In the data rows, 128 means zero.
Some points:
123 143 120 135 121 118 98 109 114 99 115 128 102 130 109 131 119 115 109 115 132 118 117 109 120 99 119 113 133 151 150 158
129 98 150 122 59 160 170 137 137 93 98 118 123 129 148 166 132 143 113 149 164 160 151 180 130 103 21 104 118 137 126 164
128 116 140 124 122 109 116 120 97 127 142 141 143 136 126 125 123 116 107 104 133 118 131 144 173 124 149 128 117 109 102 85
136 57 108 110 143 161 159 89 142 173 103 73 82 120 57 170 185 158 154 114 76 161 146 125 111 66 86 167 99 80 159 109
155 108 135 157 94 163 143 123 157 101 142 58 160 149 90 186 151 182 89 132 108 149 86 165 181 159 62 88 165 228 152 158
122 135 119 138 87 92 139 89 153 162 151 115 62 177 123 109 75 103 150 76 167 137 159 159 159 138 94 79 108 126 130 94
135 118 120 131 153 151 160 132 134 114 115 137 126 141 167 156 140 154 168 176 144 106 113 123 106 75 130 122 114 117 92 128
140 209 143 167 96 148 114 174 144 155 110 132 108 123 113 153 92 99 149 151 82 105 106 107 165 149 94 153 179 79 166 155
143 123 105 137 124 121 98 117 116 107 113 117 137 132 132 133 105 126 133 91 127 131 108 92 116 100 143 119 124 146 135 168
169 136 112 104 116 159 146 80 100 122 154 98 120 129 152 115 77 155 110 122 114 126 126 116 177 132 154 152 118 95 86 119
113 118 118 136 113 123 115 104 91 125 130 168 170 132 107 100 131 116 124 81 128 107 117 172 158 118 132 137 95 119 86 82
152 193 138 163 99 73 142 149 139 134 139 123 110 125 140 158 126 136 112 123 89 143 146 125 167 132 134 168 150 108 96 116
110 111 117 147 137 138 132 149 105 141 125 132 134 127 123 163 160 147 162 131 133 136 128 122 109 88 123 131 95 126 83 127
133 126 133 118 146 125 132 117 145 104 141 115 135 126 142 117 144 112 117 141 164 140 141 148 139 103 83 123 113 121 98 109
116 109 109 131 147 124 114 107 85 105 122 128 130 114 155 133 115 114 131 144 128 115 94 111 89 131 113 131 160 149 143 144
141 137 157 138 110 200 138 158 135 183 111 110 171 124 89 64 101 89 144 164 148 43 113 151 119 144 81 133 89 50 130 138
176 120 233 128 153 155 135 200 71 111 149 120 155 53 104 133 163 156 116 114 211 144 114 96 146 78 148 47 210 91 111 78
133 84 108 218 155 184 209 96 168 129 143 143 118 130 121 72 82 110 100 119 149 163 123 135 143 134 141 159 166 117 142 175
162 124 76 61 186 134 166 140 107 204 69 211 133 193 122 157 124 120 0 107 169 160 92 56 92 208 78 172 144 131 96 121
193 146 117 160 136 132 86 108 138 131 216 159 208 188 99 132 124 195 155 65 123 138 115 164 114 172 120 91 164 157 155 94
189 145 91 98 171 117 103 77 218 111 84 66 216 151 105 154 152 45 170 175 178 149 140 127 159 114 179 121 147 126 55 93
157 142 110 105 59 69 114 145 132 168 147 116 201 95 179 123 135 135 119 133 151 223 126 86 108 105 112 183 140 147 164 163
131 161 126 138 116 96 136 115 143 117 5 173 112 122 103 121 164 157 137 94 157 66 116 144 102 80 186 145 144 134 133 142
89 112 127 186 161 155 162 151 139 106 128 135 112 126 135 86 114 124 107 141 150 127 176 136 136 148 140 145 183 150 162 111
92 127 90 132 73 79 178 87 132 101 92 160 124 45 73 119 101 178 168 93 79 187 84 130 102 117 120 160 136 109 87 27
127 50 107 151 96 162 181 91 148 126 144 115 136 129 123 126 71 114 136 92 125 160 119 105 125 150 178 134 156 114 99 159
178 144 119 168 62 208 122 180 103 107 117 141 121 157 98 163 158 116 81 190 140 166 155 117 108 121 182 114 59 120 166 59
177 133 240 153 128 119 109 45 45 235 83 131 176 70 107 154 83 155 176 158 144 74 187 113 124 173 108 168 115 176 122 181
140 103 105 131 95 106 133 126 123 135 146 134 135 117 121 130 118 137 136 144 135 140 145 135 125 100 117 125 82 114 93 123
74 115 103 90 137 137 143 191 108 128 111 108 136 69 105 148 145 107 124 94 127 106 153 197 81 190 139 122 115 240 96 99
99 117 106 140 129 137 112 133 103 140 156 147 145 124 121 142 120 116 132 113 121 131 120 131 145 129 156 149 142 130 124 139
104 120 88 112 109 138 156 123 121 130 129 139 138 142 159 138 142 110 159 205 131 124 86 158 99 113 104 107 94 107 108 147
155 144 131 104 100 44 201 139 144 89 69 138 90 83 58 141 125 125 113 129 173 97 185 142 119 161 120 71 155 74 104 131
116 183 155 66 137 169 94 148 162 121 140 136 154 101 164 170 117 121 105 88 145 107 113 170 146 90 139 178 102 118 196 124
81 198 98 142 116 109 145 117 137 243 147 64 55 202 153 133 77 151 181 102 244 94 97 101 92 108 92 72 129 150 148 32
76 100 147 153 147 157 144 160 133 173 113 114 125 139 104 133 116 123 106 143 120 122 117 127 156 133 178 157 142 136 134 117
133 151 131 140 156 76 122 122 108 119 153 140 96 114 146 149 158 113 112 112 121 109 112 130 119 143 138 109 142 112 151 167
92 115 87 120 202 102 96 154 106 61 121 141 125 106 34 74 91 208 152 228 167 130 114 95 211 201 106 112 57 109 182 131
108 148 105 157 115 142 76 119 118 154 120 102 168 97 162 48 159 130 61 109 112 127 147 142 116 129 135 139 110 161 123 114
6 144 241 138 132 145 129 94 168 87 103 111 180 171 147 132 79 163 109 105 99 182 120 102 52 153 154 40 117 81 75 150
134 107 93 163 142 154 127 148 96 95 148 157 150 129 142 155 140 127 185 151 161 116 148 99 100 103 104 110 113 137 112 101
101 102 113 141 126 120 126 148 125 125 137 152 149 127 141 133 115 118 130 97 117 117 121 136 147 135 152 138 121 151 131 118
91 147 163 87 133 126 94 129 143 92 113 114 134 129 131 127 103 115 106 86 110 119 94 121 100 107 129 114 109 147 148 150
106 115 114 149 133 147 130 151 108 132 135 131 140 129 151 150 139 157 177 169 132 132 107 103 104 81 103 132 107 138 95 121
175 83 196 120 195 143 40 188 173 105 128 144 52 151 123 133 48 68 146 130 84 156 163 142 82 118 65 181 117 128 53 93
122 130 107 149 132 137 127 128 162 108 112 101 136 122 158 93 150 150 90 131 152 95 191 129 120 115 134 117 68 88 114 143
88 164 106 150 101 103 112 179 117 109 144 156 111 134 143 167 131 113 146 129 79 120 142 114 163 134 87 151 193 111 133 148
112 113 114 120 114 129 108 141 116 134 107 135 133 140 126 166 111 122 143 109 122 107 126 106 130 123 160 131 150 124 146 145
150 175 127 126 164 98 117 92 142 115 116 117 171 141 129 129 143 93 137 160 118 151 108 143 150 121 136 145 182 124 139 98
132 79 125 87 80 55 136 153 94 138 180 92 124 159 134 118 129 107 89 149 166 129 147 144 139 109 163 127 132 139 116 189
122 143 122 86 123 113 130 135 107 136 138 167 148 128 107 75 145 96 112 98 101 130 160 147 173 119 117 104 120 116 120 89
104 115 121 170 157 161 160 156 115 136 141 155 137 132 136 108 112 118 137 119 155 136 117 147 134 142 173 152 155 136 129 134
168 185 91 34 135 203 150 101 90 67 136 67 98 88 203 144 45 203 129 120 109 108 131 99 181 174 158 145 104 133 93 103
141 125 107 152 139 109 114 116 118 103 138 140 121 118 124 151 95 107 143 91 121 93 132 110 113 111 135 122 104 144 136 184
121 146 108 142 107 127 94 119 147 110 94 89 125 112 138 121 137 140 83 107 135 99 152 95 119 115 157 128 94 147 158 174
120 131 112 137 113 125 111 168 131 128 142 122 121 146 126 142 107 116 124 119 108 123 146 144 182 119 111 141 139 83 84 123
197 72 156 146 98 101 169 203 163 105 101 58 145 91 173 87 168 76 190 62 92 81 42 59 101 217 119 138 90 119 182 99
122 117 140 142 115 139 129 131 139 112 127 93 129 120 118 129 132 118 82 97 159 133 148 161 162 121 75 118 97 115 95 121
153 143 122 112 177 98 128 74 157 86 113 133 151 134 141 130 137 83 157 153 129 131 114 123 118 123 118 124 167 152 138 154
127 152 136 160 161 131 153 128 141 129 136 157 133 120 180 128 153 156 144 171 152 128 132 133 99 90 92 149 94 119 135 106
88 98 120 128 118 116 120 153 124 146 132 125 124 140 131 139 129 120 116 129 131 120 143 116 152 122 168 152 146 144 120 124
96 152 163 144 119 126 132 132 162 98 110 165 170 136 175 131 110 172 131 159 133 169 149 121 60 131 80 104 113 94 157 111
102 145 95 144 130 128 42 138 130 184 139 44 110 70 95 54 149 140 129 175 101 167 177 119 85 163 119 114 173 141 60 110
104 141 127 69 171 126 162 137 190 160 203 125 125 33 91 190 75 91 124 139 157 156 138 219 76 139 183 160 123 130 214 125
115 116 129 65 95 143 138 148 103 155 102 140 145 165 159 73 102 127 194 127 90 131 201 113 155 105 154 99 200 140 167 157
143 109 121 91 102 79 130 153 96 109 162 112 115 158 122 116 106 115 123 141 150 121 145 141 101 128 143 137 144 139 132 183
134 126 111 108 145 121 136 119 89 134 104 134 128 140 128 150 137 99 85 119 131 124 68 90 115 154 97 128 144 137 124 144
190 164 179 157 161 84 184 122 48 103 152 85 88 204 127 78 135 120 144 155 60 131 117 205 71 133 168 140 92 172 150 127
153 180 113 41 171 175 223 187 156 188 117 171 137 117 90 54 145 130 154 114 46 169 155 94 145 54 107 36 105 181 127 169
91 178 212 91 71 184 162 76 154 79 215 164 44 102 100 102 214 113 145 149 165 100 93 63 124 147 130 201 149 188 73 157
149 65 206 124 132 57 108 101 156 147 133 148 128 118 128 83 78 157 59 154 107 99 57 99 166 25 129 144 117 155 164 91
183 57 99 92 105 139 52 130 149 155 98 168 45 78 223 77 143 205 117 170 133 127 91 212 107 167 150 92 203 110 131 123
97 84 142 117 217 91 171 129 96 156 195 82 123 106 183 192 192 143 106 123 82 104 184 68 118 135 109 73 112 53 151 110
128 106 107 128 127 132 112 127 132 110 158 127 109 127 112 117 126 107 152 147 152 139 126 125 125 97 98 103 101 95 122 137
92 150 129 102 98 106 149 107 92 143 123 120 167 145 157 130 153 84 109 174 83 117 70 201 160 179 122 123 133 75 118 96
112 136 113 117 115 148 95 133 117 126 123 118 136 138 107 126 116 95 136 127 128 113 104 104 129 117 136 132 140 136 159 148
133 113 136 117 156 179 107 50 63 108 83 99 100 140 130 111 217 119 160 33 141 154 166 158 134 113 86 165 175 94 206 137
137 96 134 58 76 140 85 98 180 116 218 169 158 206 43 108 181 183 127 130 111 68 145 92 58 166 144 159 150 74 142 119
131 95 150 145 88 148 96 47 164 159 128 220 82 91 171 160 150 31 142 159 113 170 170 91 190 195 162 39 65 162 153 81
112 144 123 131 140 110 102 96 97 109 124 122 119 122 123 110 127 100 117 138 113 129 87 112 112 111 98 130 124 160 148 145
75 108 133 140 169 136 144 129 152 141 109 104 126 137 127 123 144 112 122 154 119 125 129 133 168 122 162 159 172 141 119 105
93 116 125 136 123 123 151 143 152 139 139 150 147 126 154 115 126 121 119 120 123 117 158 141 135 141 137 173 123 136 145 124
163 163 101 179 144 94 142 115 139 111 156 170 153 107 150 109 128 138 119 107 125 90 189 104 134 143 117 165 132 140 110 127
152 163 112 174 169 136 94 146 150 193 156 158 95 89 119 133 174 157 147 89 139 157 49 177 133 129 144 69 80 65 61 226
127 120 108 131 125 123 92 121 92 97 107 147 120 126 116 152 99 120 149 114 114 113 118 112 115 112 124 109 128 152 149 161
116 142 120 122 124 119 97 117 116 108 102 121 110 135 119 137 115 107 120 137 108 108 95 111 122 109 120 116 130 140 157 149
103 122 177 99 163 80 116 177 146 124 86 128 107 197 137 120 183 188 203 111 194 227 134 140 213 197 157 191 61 133 139 154
168 142 159 127 115 149 117 145 87 116 111 148 104 170 122 163 108 117 104 122 102 150 152 168 113 134 186 152 118 108 100 94
170 173 115 175 117 141 110 114 120 123 113 109 84 139 109 146 160 139 67 154 82 171 126 95 89 127 182 104 116 131 179 133
148 112 121 145 149 133 129 125 215 145 141 131 139 172 132 179 163 209 129 139 77 27 122 155 162 131 132 112 164 200 126 128
There is one direction along which these points spread out most. For each point below, how far along it does it lie, from 0 to 99? 50 is the average, and the first point above lies past it. One standard deviation of the points above along it is 16.
115 116 129 65 95 143 138 148 103 155 102 140 145 165 159 73 102 127 194 127 90 131 201 113 155 105 154 99 200 140 167 157 64
97 84 142 117 217 91 171 129 96 156 195 82 123 106 183 192 192 143 106 123 82 104 184 68 118 135 109 73 112 53 151 110 26
153 180 113 41 171 175 223 187 156 188 117 171 137 117 90 54 145 130 154 114 46 169 155 94 145 54 107 36 105 181 127 169 30
128 116 140 124 122 109 116 120 97 127 142 141 143 136 126 125 123 116 107 104 133 118 131 144 173 124 149 128 117 109 102 85 48
123 143 120 135 121 118 98 109 114 99 115 128 102 130 109 131 119 115 109 115 132 118 117 109 120 99 119 113 133 151 150 158 65
155 144 131 104 100 44 201 139 144 89 69 138 90 83 58 141 125 125 113 129 173 97 185 142 119 161 120 71 155 74 104 131 32
150 175 127 126 164 98 117 92 142 115 116 117 171 141 129 129 143 93 137 160 118 151 108 143 150 121 136 145 182 124 139 98 62
143 123 105 137 124 121 98 117 116 107 113 117 137 132 132 133 105 126 133 91 127 131 108 92 116 100 143 119 124 146 135 168 67
108 148 105 157 115 142 76 119 118 154 120 102 168 97 162 48 159 130 61 109 112 127 147 142 116 129 135 139 110 161 123 114 61
122 117 140 142 115 139 129 131 139 112 127 93 129 120 118 129 132 118 82 97 159 133 148 161 162 121 75 118 97 115 95 121 31
169 136 112 104 116 159 146 80 100 122 154 98 120 129 152 115 77 155 110 122 114 126 126 116 177 132 154 152 118 95 86 119 52
140 103 105 131 95 106 133 126 123 135 146 134 135 117 121 130 118 137 136 144 135 140 145 135 125 100 117 125 82 114 93 123 30
133 84 108 218 155 184 209 96 168 129 143 143 118 130 121 72 82 110 100 119 149 163 123 135 143 134 141 159 166 117 142 175 56
137 96 134 58 76 140 85 98 180 116 218 169 158 206 43 108 181 183 127 130 111 68 145 92 58 166 144 159 150 74 142 119 64
